(in the rows, 128 means zero)
One turn sends every row of this set to another row. A few are shown first. Where does it send the rows asked after them?
sazu: [123 152 160 120 160 151 143 125 124 121 152 144]
gom: [153 113 123 138 123 133 152 138  96 142 107 131]
Mafuz: [132 156 101 120 119 151 100 136 113 134 128 132]
linet: [124 131 121 131  92 113 111 153 133 124 142  93]
Bogo: [126  91 132 166 100 114 124 130 110 117 139 115]
Dupuv: [122 124 146 114 143 110 150 136 122 178 138 152]
kez: [ 99 121 137 136 162  85 114 125 147 149 128 127]
Mifes: [115 125 151 120 138 112 147 131 104 165 138 165]
Rek: [ 99 126 140 131 152  77 114 133 145 145 140 120]
fomi: [117 141 150 137 157 163 144 127 125 124 162 148]
Galu: [ 83 131 153 175 140 128 128 132 148 115 146 128]
Gomu: [ 80 134 149 170 140 127 131 140 145 108 143 137]
naral: [ 87 133 156 177 140 128 132 136 145 115 149 136]
Kunaz: [136 157 103 106 118 151 118 133 116 130 129 133]
dodir: [106 126 151 117 152 120 151 126 109 168 148 157]
bitup: [116 132 119 127 100 111 118 149 146 134 140  88]
Meze: [101 125 146 142 153  84 110 139 146 159 137 125]
gigo: [156 113 117 138 121 134 148 129  98 130 111 142]
Gadun: [151 108 117 138 119 132 150 125  97 131 108 134]
faf: [124  94 119 168 113 125 119 135 115 114 151 105]
purak: [130 153 102 105 117 154 117 129 116 127 131 128]
mup: [ 76 134 143 169 137 128 137 128 145 113 138 143]
Sur: [131 155 109 113 124 162 114 139 109 134 135 126]
zab: [ 97 119 140 140 156  81 112 141 144 150 131 129]
sipu: [118 142 127 118 103 117 104 138 144 123 144  91]
bido: [ 94 120 144 146 149  84 111 134 147 157 134 123]
zaz: [110 144 159 123 162 149 155 123 124 134 153 142]
zemul: [155 120 121 149 119 132 146 136 107 130  98 132]
Fifop: [151 118 115 147 122 134 150 128  95 132 104 130]
ruki: [131 160 100 113 119 149 115 131 111 136 127 125]
pamo: [ 82 128 150 174 132 119 136 132 138 106 153 136]
roki: [135 100 123 159 104 118 114 143 113 112 148 102]

purak moves to naral
Rek moves to Sur
fomi moves to Bogo
Where do these go?
gigo moves to bido
bitup moves to sazu
roki moves to dodir
ruki moves to Gomu
mup moves to zemul

One turn sends every row of this set to another row. A few are shown first. Where does it send the rows asked after them?
kefe: [160  81 160 167 127 167 131 106 177 111 138 136  70 119 139 145 106 139
  89 140]
Duzi: [141  77 158 108 152 139 110 140 119 140 138 158 155 118 128 147  89 160
  68 150]
mase: [139 122 185 128 134 171 149 101 128 118 144 167 111 102 100 133  68 121
  76 147]
kinu: [155  80 153  81 162 135 126 127 135 126 176 165  94 132 155 129  71 120
 107 148]
golad: [150 114 164 135 145 177 115 159 141 154 136  92 102 118 148 147  96 142
 121 128]
sovo: [156  93 169 114 174 156 127 130 100 130  94 158 111 140 173 170 121 128
  87 137]
leve: [118 103 175 155 119 166 167 117 170 143 130 133  92 122 126 141  78 153
  86 135]
fuvi: [148  78 139 105 162 157 111 123 144 169  97 146 108 138 146 182  88 129
 107 112]
mabod: [158  77 173 126 156 141 137  99 167 145 157 166  98 135 158 152  74  92
  90 163]
fer: [128 113 181 178 135 149 155 125 170 114 132 152  97 116 161 145  78 133
  86 125]
duvu: [149  87 146 109 154 116 157 115 121 136 151 157 101 124 120 125  77  99
 101 158]
petun: [153 108 154 137 151 183  95 148 131 116 134  94  97 101 145 146  97 129
 120 139]
posis: [132 103 181 143 158 172 140 115 164  93 124 147  64 114 153 163  93 150
 104 116]
Sopod: [139 108 174 115 161 160 112 141 146 162 115 142 150 133 145 169 121 137
  91  98]
lif: [163 114 174 111 169 156 104 138 125 130 109 140 148 150 137 172  90 154
  96 114]
kabig: [139 122 154 162 117 176 135 129 174 119 146 140 100 104 149 139 114 144
  82 146]
ripog: [124  92 149 117 143 153 152 110 123 135 175 188 106 136 148 158  92 104
  94 124]
guta: [152  96 164 114 156 132 159 130 107 114 142 178 104 130 157 149  66  88
  95 143]
fel: [137  87 159  98 158 137 142 128 142 138 160 161 108 158 135 136 108  86
  90 154]
tad: [132  68 158 116 146 124 129 149 109 128 137 160 154 133 142 159  77 148
  69 145]
fafus: [186  96 154 115 152 158 119 114 126 132  97 139 123 126 144 182 113 147
 107 110]
Kadug: [157 118 179 126 145 172 130  90 148 107 146 173  95  97 109 118  77 120
  80 148]
zul: [153 112 157 150 140 173 113 155 127 129 139  90 100 117 146 139  81 151
 103 143]
lan: [137 114 146 123 164 178  99 120 107 124 111 147 139 110 143 181 106 134
 101 123]
tezi: [141 131 186 113 138 173 134 113 136 124 150 163 109 103 110 112  66 107
  89 149]
Lebon: [143  69 159 106 146 129 115 156 125 153 146 157 142 135 142 137  81 160
  68 146]
gir: [141  98 178 157 125 179 155 114 158 137 131 128 114 121 156 141 107 131
  89  86]

zul moves to tezi
duvu moves to lif
Where do these go?
kefe moves to guta
fuvi moves to posis
Kadug moves to tad
petun moves to mase
leve moves to kinu
fel moves to fafus
gir moves to mabod

One turn sends every row of this set to another row. A few are shown first. Where does it send the rows asked after them?
Nura: [154  97 157 112 112 122 128 128 150 115 168 103  81 100]
Nir: [126 108 167 134 136 154 152 134 118 125 162 120 103 111]
Nel: [ 90  92 149  89  92 112 157 115 155 143 134 137 121 143]
kono: [135  84 166  92  89 136 165 137 109 129 117 115  84  92]
pulol: [128 106 188  84 101 103 141 139 115 111 112 105 109 124]
modav: [125 116 160  87 102 116 143 162 157 126 109 165  96  80]
vaf: [169 126 144 101 113 141 169 157 123 120 156 138 107 108]
vunu: [ 91 156 140  97  83 137 138 138 137 112 126 156  99  94]
dar: [145 144 173  92 112 139 138 141 127 127 139 116  86  61]
salo: [105 135 137  95 117 148 149 138 127 142 103 150 137 120]
dalup: [113 103 135  68  95 135 126 143 163 123 154 117  85 128]
lise: [142  98 140  85 102 129 155 118 132 172 162 155 101 111]
kamez: [119  84 140 117 103 119 152 121 117 155 135 135 133  75]
kagis: [115 166 146 109  68 129 159 133 159 137 152 121 127 103]
Meto: [109 104 139  87 104  91 116 147 151 138 134 151 135  98]
Mapop: [123 100 163  90 113 130 140  82 152 147 116 139 140  88]
suni: [137 106 163  94 126 127 161 131 142 162 156 130  77  79]
bir: [121 130 147 105  96 156 129 102 167 163 150 149 112  83]
vezo: [129 120 176  98 138 144 117 118 151 124 124  88 103 108]
rirur: [116 133 184  90  87 131 108 139 129 143 130 102  78 117]
vin: [166  92 177 100  99 117 166 131 147 138 163 120 131 112]
duri: [141  90 179  83  89 114 159 140 123 110 147 164 107  97]
zutok: [115 131 149 104  82 136 118 125 137 101 114 127 147 134]
magiv: [133 154 172  79 104 143 128 135 162 107 137 124  89 138]
Pero: [129 130 156 110  83 136 157 103 125 126 177 106 132 127]
Lel: [159 147 174 103 103 145 126 136 126 123 138 123 102  68]
Pofir: [106 135 161 112  91 133 116 104 146 119 151 118  75  81]
mog: [139 102 177  73 104 126 150 131 134 160 108 134 145 126]
Kek: [134 107 173  85 131 137 162 146 156 149 146 122  83  73]
gose: [124 143 181  90  56 115 117 114 144 119 149 134 120  98]
Dov: [116  97 136  97 118 139 112 109 125 161 110 137 106 116]
rifu: [102 117 118 120 101 125 155 150 155 103 151 145 123 115]
Saf: [123 157 167 104 100 144 132 141 135  93 121 109 125  88]
sive: [119 129 138 113  80 128 115 110 124 113 124 134 140 141]
neb: [115 154 154 101 112 123 114 117 171 135 154 145 140 119]
Fil: [143 130 162 135 129 134 151 121 116 136 117 140 137  92]
viv: [112 143 171 114  97 130 135 145 148  83 115 109 125 100]
nima: [104  94 149 101  84 119 141 111 153 137 132 143 137 148]
nakiz: [130  84 146  93 101 116 155 120 144 165 157 154 100 125]
botu: [114 112 192  81  78 118 178 121 140 155 129 143 110  89]
Bivel: [135 118 106  80 111 125 129 143 158 121 112 133 116 116]
Zud: [145 137 176 108  95 169 170 113 130 121 142 111  90 114]

Nir moves to duri
Kek moves to lise
zutok moves to Saf
Where do these go?
vezo moves to vaf
dalup moves to Pero
kono moves to kamez
Pofir moves to Nura

